In the rows, 128 means zero.
which system made each run
Y, seq 1 (11 x 20)
[[130  91 116 152 126 151 133 141 116 107 134 116 107 117 177  75 150  60
  148  79]
 [ 78 123 167 195 161 115 112 116  97 121 110 116  96 147 174 128 157 101
  170 118]
 [130 177 157 175 123  97 118 138 125 106  78 127 110 188 132 165 172 140
  120 142]
 [186 171 113  97 110 117 140 181 130 115 101 132  73 164 133 141 141 125
   76 125]
 [162 127 108 103 102 116 175 131  98 114 143 140  67 119 140 109 102  77
  123  77]
 [103  98 117 154 103 111 146  71  80 124 134 137 114 119 167 115 171  88
  144  68]
 [ 54 142 132 157 127 122 125 114 114 126 112 110 125 155 189 170 188 135
  116 112]
 [113 184 146  93 109 111 125 140 128  96  88  79 107 175 158 179 115 141
  104 152]
 [194 134 140  66  82 127 152 107 117 120  88 121  72 140 127 151 103 133
   99 131]
 [145  91 110  91  95 160 200  86 123 138 152 141  92 139 122 127 145 119
  125  72]
 [ 71 113  89 119 128 150 169  86  90 133 162  94 145 152 162 119 169 110
  155 109]]
K, seq 2 (11 x 20)
[[174 148 151  86  90  82 141  72  88 101 109 115 121 136  99 142  97 118
  150 136]
 [172  97  87 120  98 155 160 103 120 152 146 156 123 134 128 115 213 126
  105  97]
 [ 65 154 116 148 142 156 171 152 156 108 181 101 162 159 139 149 133 117
  156 116]
 [121 117 145 142 133 137 108 101  98 122  78  81 138 114 178 128 112 119
  168 209]
 [173 101 167 114 113 160 148 129 168 151 110 172  78  90 134 170 118 158
  102 130]
 [167 164 142  79 108 137 107 129 159  96 171  92 143 187  76 134 126 137
  129 105]
 [129 116  80 131 155 148 138  92  59 164 160 106 110 157 121  79 139 117
  154 159]
 [117 143 116 218  91 144 182 115 140 130 129 165 118 107 146 164 107 108
  128 127]
 [148 125 135 133  89 169  72 148 181  96  77  82 165 139 159 121 135 120
  101 146]
 [113  92 154  70 183 165 115 147 133 156 130 110  67 135 118 105  84 148
  133 124]
 [160 160 162 158 108  82 143  90 102 112 125 143  88 170  73 142  98 124
  152 109]]
X, seq 3 (11 x 20)
[[128 151 113  71 149  58 118 123  66 146 165 150 111  93 126 130 128 127
  117 107]
 [104 146 125 140  97  69 137  82  96 134 141 166 138 110 140 171 179 137
  106  83]
 [ 62 130 114  97 125 103  94 126 138 131 120 123 189 119 148 142 173 155
   90  97]
 [ 58 132 109  76 154 108 125 117 109 167 146 122 152  86 143 153  89 166
  112 150]
 [121 124 166  91 108 102 119  54 119 145 136 140 142  96 103 181 100 173
  130 129]
 [136 105 132  77 123 143 114  83 143 161 148 137 156 144  87 142 183 187
  108 113]
 [ 85 127  84 106 144 136 162 100 127 156 182 124 195 142  81 127 139 159
  141 137]
 [122 113 121 149 113 129 121  69 121 142 127 123 204  92 109 133 116 141
  163 188]
 [148  90 158 139 130 189 110 104 173 161 137 142 158  89 131 157 147 171
  134 173]
 [133 122 157 110 171 178 116 137 170 139 201 112 150 135  84 132 117 153
  173 141]
 [173 143 124 160 157 134  98 104  96 148 180 120 146 140  74 101 125 131
  174 182]]
S, seq 4 (11 x 20)
[[105 125  86 140  72 133 148  48 109 150 113 123 145 168  97 134 129 150
  101 109]
 [ 98  95  73 114  85 176 134 114 161 135  94  98 177 139 129 102 116 130
   89 118]
 [ 87  75 128 104 141 179 148 122 145 135 101  89 131 116 143  95  66 115
  152 138]
 [132  81 182 118 148 159 161  93 138 128  80 112 116 155 105 131 112 147
  186 162]
 [158 123 128 117 147 157 185 138 154 142 115 137 141 179  70 136 155 165
  145 177]
 [160 147  78 141 127 141 195 153 137 118 164 133 166 141  83 102 117 102
  156 157]
 [190 107 111 185 109 151 145 126 126 109 136 140 148  89 140  91 135  74
  167 152]
 [167 101 167 189 148 182 109 161 169 128 143 148 107 103 154 127 159 112
  150 133]
 [153 162 176 156 176 140  80 179 151 117 167 113 104 153 116 135 124 129
  155 146]
 [183 187 132 161 135  93  89 136  89 138 150 140  89 145  96 128 104 130
  124 165]
 [176 159 105 178  75 102 109 122 121 131 133 174 100 133 102 124 130 114
   76  84]]
Y, seq 5 (11 x 20)
[[ 69 141 142 153 158  97 146 149 105 110  62 106 123 170 166 139 157 120
  150 153]
 [169 156 152 120 112 101 158 160 137  91  44 131 108 151 147 163 145 123
  120 167]
 [197 119 141  80 114 133 179 159 143 101 109 145  77 131 138 132 154 105
  125 104]
 [140 112 127 105 147 121 184 116  86 117 173 136  87 130 146 113 171  87
  173  85]
 [101 147 116 165 131 103 156  89  68 130 155 131 132 130 177 155 197 105
  161 132]
 [119 185 129 147  99 124 120 130 130 111 135 114 130 131 192 200 171 132
  105 148]
 [167 173 154  78  94 137 104 133 136 103 147  92  83 139 158 177 110 130
  103 125]
 [167 128 142  88  99 134 129  68  97 139 162 123  62 140 112 141 108 132
  122  93]
 [102 122  88 132  94 143 161  53  96 160 168 133 116 158 115 136 151 138
  113  84]
 [ 65 147  65 130  96 156 136 101 111 139 141  84 155 153 167 139 134 131
   96 137]
 [104 139 124 118  85 163 108 108 137 117  84  72 127 129 176 154  70 131
  106 166]]
S, seq 6 (11 x 20)
[[106 138  86 124 124 126 142  65  81 160 168 117 135 181  76 115 137 147
  133 118]
 [106 120  67 177  72 151 133  79 123 135 108 117 184 139 122 114 130 126
  106 139]
 [108  83 114 131 102 190 120 137 181 134  92 111 157  95 150 108  78 124
  106 136]
 [122  78 183  94 162 168 127 132 155 125 107 104 104 125 111 108  70 131
  171 134]
 [153 108 165 121 172 135 151 110 118 149 109 129 105 181  65 121 142 159
  175 162]
 [149 153  88 165 127 126 186 136 132 143 135 157 155 175  62 124 156 142
  132 156]
 [159 136  72 173  98 135 156 160 144 104 131 136 181 106 121  90 114  80
  129 142]
 [165  87 142 167 131 158 115 157 143 116 114 141 114  70 168  92 113  81
  152 131]
 [143 115 207 159 178 147  96 163 152 123 129 138  80 135 135 134 147 130
  161 121]
 [152 187 156 139 173  98  99 166 116 130 144 129 102 181  88 143 143 155
  135 159]
 [165 193  83 161 100  75 132 139  92 133 142 159 114 136  98 129 112 118
   92 138]]
R, seq 7 (11 x 20)
[[182  84 104 111 111 135 110 123  95 138 104 139  92  81 161  78 124  89
  110 117]
 [105  96 170 118 145 158 195 127 153 124 152 143  86 137 138 155 149 123
  165  73]
 [105 130 160 144 152  95 110 124 110  92  76  89 161 185 119 111 167 115
  176 146]
 [157 150  90 153 143 132 153 145  94 169 103 148 108 119 148 143 143 142
  112 216]
 [181 157 134 118  74 135 167 163 178  81 129 138 129 103 131 161  91 101
  116 116]
 [158 114 137 106 147 128  70 140 100 110 160  95  96 132 155  73 146  81
  147  91]
 [ 74 140 151 166 170 145 165  99 102 152 181 122  96 148 143 166 135 136
  176 136]
 [121 166 132 179  83 120  98 110 144  95  78  95 170 165 139 155 134 129
  116 159]
 [157 150  69  95 121 154 107 170 117 159 122 114  93 131 151 115 113 139
   59 160]
 [123 139 137  80 104 126 174 114 137 105 172 119 107 113 115 145  51 107
  144  81]
 [120  97 138 145 106 124  84  56  85 118 120  96 127 151 142  92 166 102
  149  85]]
R, seq 8 (11 x 20)
[[132 172 151 172 106 147 147 141 175 113 141 131 108 187  82 163  98 139
  118 108]
 [136 158  91 157 127 101  71 147  97 122 117 106 119 167  99  67  93  99
  104 118]
 [ 93 133  97 177 122 137 157 119 104 167 147 162  73 107 134 133  72 119
  103 104]
 [ 87 123 157 157  81 114 113 117 158  91  74 121 122 145 134 131 101 110
  106  54]
 [ 87 116 114 106 161 111 105 143  88 156  72 119  77 166 140  96 139 140
   91 114]
 [ 94 144 130 108 120  79 210 116 110 129  86 157 109 129 109 172  93 139
  125 124]
 [163 122 116 121  78  74 127 117 106  94  58 142 136 120 146 109 168  95
  105  97]
 [111 111 106  93 164 125 184 172 114 142 138 155  95 110 171 130 185 113
  122 106]
 [ 96 132 173 109 145  85 162 137 129  79 110 117 160 103 154 158 130 102
  191 133]
 [169 129 144 130 137 117  85 121  89 134  95 119 117 112 186 139 195 129
  134 185]
 [155 171 135  91 132 148 178 165 154 120 172 134 114 133 145 198 158 147
  125 156]]
M, seq 9 (11 x 20)
[[191 155 130 111  95 145 181 142 179 110 150 150 145 151  83 167 149 144
  124 134]
 [187 133  71  78 130 142 126 137  90 124 164  98 132 140 131  72 156  97
  134 144]
 [117 126 131 177 151 140 158  87  84 146 192 128 116 103 147 133 118 101
  194 149]
 [138 157 168 194 116 144  71 111 154 103 136 100 162 153 141 158 164 130
  150 151]
 [136 160 121 105 162 161  75 178 135 163 143 108  97 140 141 143 113 169
   87 180]
 [144 165 134 114 112 121 149 121 128 121 163 122  84 147  82 139  35 120
  129 107]
 [171 123 106 171  73 121  77  76  95 132 125 136 115 139 113  90 147 108
   98  88]
 [ 74 108  88 194 132 185 133 135 136 173 142 136 116 130 161 116 136 126
  100 117]
 [ 77 138 138 149 120 131 115 138 147  97  70  76 152 156 132 118  60 113
  142 148]
 [165 113 154 129 121 109  90 126 121 150  43 155  98  95 128 135 100 153
   94 166]
 [160 104 137 130 112 159 190 157 180 132 110 176  85 139  98 133 127 134
  102  83]]
X, seq 10 (11 x 20)
[[138 150 150 151 144  88 114  97  67 132  83 111  94 176 135 136 164 138
  150 173]
 [148 174 115 130  93 122 163 175 172 116  94 152 142 150 129 182 163 152
   76 145]
 [146 128  92  56 115 119 139 173 149 100 146 117 168  84 131  97  96  95
  118 110]
 [133  97 125 125 131 126 143  78  67 147 159 132  91  77 174 117 130  93
  161 116]
 [ 96 135 178 161 118 134 115  88 132 113 124 113 111 170 161 176 188 137
  143  95]
 [100 167 103  82 146 130  90 173 139 126 109  81 150 182 129 133 139 161
   88 160]
 [144 164  80  98 102 115 163 132 111 145 145 138 128  91 116 146  50 131
  102 163]
 [175  91 145 122  59 132 124  61 134 116 128 148 131  88 125 132 125 112
  124  77]
 [ 90  80 121 114 148 179 117 110 132 152 145 108 118 168 146 107 194 136
  127  83]
 [ 50 161 118 144 159 127 150 123 108 131 129  85 146 182 120 138  96 139
  156 163]
 [174 146 134 131  87 118 107 108 131 126  59 121 147 116 112 150  88 150
  110 201]]
K, seq 11 (11 x 20)
[[160 129 149 176 138 134  71 132 151 133 131 138 187  92 130 135 167 141
  146 185]
 [141 124 128 104 168 153  91 167 155 168 176 146 146  69 110 128  89 160
  118 165]
 [155 151 143 130 118  97  78 100 113 128 185 130 142  90  85 120  65 118
  147 117]
 [152 110 107 179 116 134  61  91 104 163 164 153 137 106 113  89 162 123
  111 101]
 [ 65 143 113 195 146 139  89 149 154 155 167 148 154 125 113 130 113 144
  103 105]
 [ 90 136 129 155 133 102  54 124 117 138  83 109 162 111 119 109  67 140
  114 159]
 [129  82 138 119 128 107  94 120 134 162  82 176 111  83  98 108  91 152
   84  97]
 [109 130 140 121 123  82 107 130 150 113 125 154 157 150  54 109 122 137
  111  52]
 [ 86 107  98 138 170  84 114 124  88 145 106 134 172 146  92  66 158 124
  142 122]
 [ 83 111 120 170 152  84 172 151 132 141  92 190 161  76 121 130 120 126
  136 128]
 [137 122 156 111 123  83 106 160 165  90  82 143 197  80 124 127 137 120
  132 124]]
M, seq 12 (11 x 20)
[[ 90 103 149  89 162 111 135 124 118 148 143 140 131  48 148 142  68 135
  150 139]
 [141 106 201 114 111 116 111  95 173  98 122 141 156 130  87 148 143 141
  149  75]
 [121 107 102  71 167 134 106 138 126 169 133 133 139 156  99 104 192 171
   97 123]
 [ 82 143  94 104 146 105 201 126 121 136 170 137 170 124  82 131  88 132
  157 132]
 [164 126 127 134  94  90  89  97 122 102 127 132 206  76 118 112 139 107
  147 138]
 [127  85 146 122 172 173  99 152 159 164 171 152 134  68 150 129 152 146
  131 134]
 [ 99 126 173  94 176 137 130 137 155 108 156  90 144 179  76 118 100 138
  182 111]
 [149 148 124 118 150  69  81 102  79 155 124 145 145 137  69 115 141 161
  123 160]
 [135 146  93 163 121 135 159 152 160 155 193 191 156  88  93 147 126 138
  105 113]
 [132 125 108 120 127 139  85 157 146  91 160  88 173 124 125  68 108  80
  143 102]
 [ 97  98 160 149 187 112  72 110  87 168 135 133 107  85 133 103 101 134
  160 144]]

runs to name
seq 13 (2 x 20)
[[136 132 115 138  91 179 135 155 159 124 157 130  85 109 192 149 138 103
   88  83]
 [126 140 167  96 131 146  77 130 125  90 148  59  97 160 173 129 123 101
  147 105]]

S
seq 14 (2 x 20)
[[185 121 102 112 109 108  71  88  84 142 126 121 129 124  85  71 103 120
  118 137]
 [113 109  92 179 119 137 147 126 131 162 168 182 110 117 104 102 134 111
  102  61]]

K
seq 15 (2 x 20)
[[167 133 128 103  98 113 130  98  95 127  80 118  65 186  88 106  98 132
  104 110]
 [137 122  76 180  82 134 180  92  99 158 109 169 101 141 123 125 153 120
   93 110]]

M
seq 16 (2 x 20)
[[170 137 124 146 122  93 158 118  72 131 130 154  67 102 126 113  81  87
  148 129]
 [176 144 116 178  79 129 119 152 145  99 126 152 115 133 151 126 185  90
   96  81]]

K
seq 17 (2 x 20)
[[110 148  98 162 142 113 154 122  66 136 163 129  82 148 174 124 178  91
  141 111]
 [109 167 131 179  78 123 117 116 132  95 105 107 137 145 192 177 164 111
  113 129]]

S
seq 18 (2 x 20)
[[141 140 155 100 166  98  49 121  98 128 121  90 132 167  84  95 116 146
  147 150]
 [139 126  94 153 144 102 158 119  83 186 138 192  90 111  88 114 124 143
  109 133]]

K
seq 19 (2 x 20)
[[123 108 135 123  91 149 141 108 180 119 141 144 199  67 154 167 156 135
  128 123]
 [104  95 150  76 176 167  86 123 136 145 180  91 152  97 153 123 134 143
  160 142]]

X
seq 20 (2 x 20)
[[143 163 117 168 133 153  97 119 127 161 218 137 118 107 103 141  81 137
  128 143]
 [114 147 136 180  93 154  66 103 159 124 171 115 144 136 105 132  94 132
  109  87]]

R
seq 21 (2 x 20)
[[117 150  95 113 175  84 124 156 109 152 143 150 188 115  77 111 130 151
  138 181]
 [155 125 131 160 120  95 144 112 127 145 138 193 172  44 112 154 126 136
  143 158]]

X
seq 22 (2 x 20)
[[106  95 126 165 168 162  75 120 125 146 129 101 177 124 145  96 171 134
  159 175]
 [110 143 163 137 180 141 122 161 158 146 128 126 143 121 102 155  79 165
  156 199]]

M
seq 23 (2 x 20)
[[ 82 127 110 130 100 105 111  87 127 144  95 134 198 119 129 156 166 169
   96 141]
 [129 117  88  56 115 128 124 151 155 153 102 141 171  94 128 136 139 167
   69 147]]

R
seq 24 (2 x 20)
[[108 161 119 153 107  80 155  85 103 127 155 150 141 175  75 146 155 137
  128  78]
 [112 158  54 104 103 117 111 146 104 148 122 121 145 132 159 125 163 139
   55 134]]

Y
seq 25 (2 x 20)
[[116  95 107 117 163 174 149 127 124 130 147  94 156 167 142  94 205 118
  169 143]
 [ 96 149 122 183 150 165 162 129 123 135 151 107 144 131 159 158 119 124
  170 199]]

S
seq 26 (2 x 20)
[[118  96 135  55 171 125  92 144 109 140  76  92 118 161 125  87 153 149
  121 144]
 [139 131 131  97 137 111 213  95 105 150 125 154 120 123  92 165 113 155
  158 171]]

R
seq 27 (2 x 20)
[[159  86 145  91 111 111 179 101 137 111  63 141 146 145  66 102 116 132
  156 120]
 [125  72 100 100 157 151 184 146 135 154 108 154 145 120 126  98 192 135
  134 133]]

Y
seq 28 (2 x 20)
[[138 160 150 193 115 111 132 146 145  88 157 147 155  94 167 163 157  86
  159 121]
 [140 139 139 125 154 128  40 179 131 117 143 107 130 101 184 114 158 109
  113 139]]

X
seq 29 (2 x 20)
[[119  89 170 103 163 101  73 148 142 138  80 151 114 127  96  95 133 152
  110  86]
 [112 124 154 121 180  76 153 128 108 166 117 184 109 132  67 140 137 169
  137 124]]

R
seq 30 (2 x 20)
[[124  88 116  70 153 115 180 105  83 153 147 143 102  96 118 101 102 115
  155 110]
 [ 83 102 118 157 117 109 180  70 109 132 134 148 185 102 134 143 170 124
  167 121]]

Y
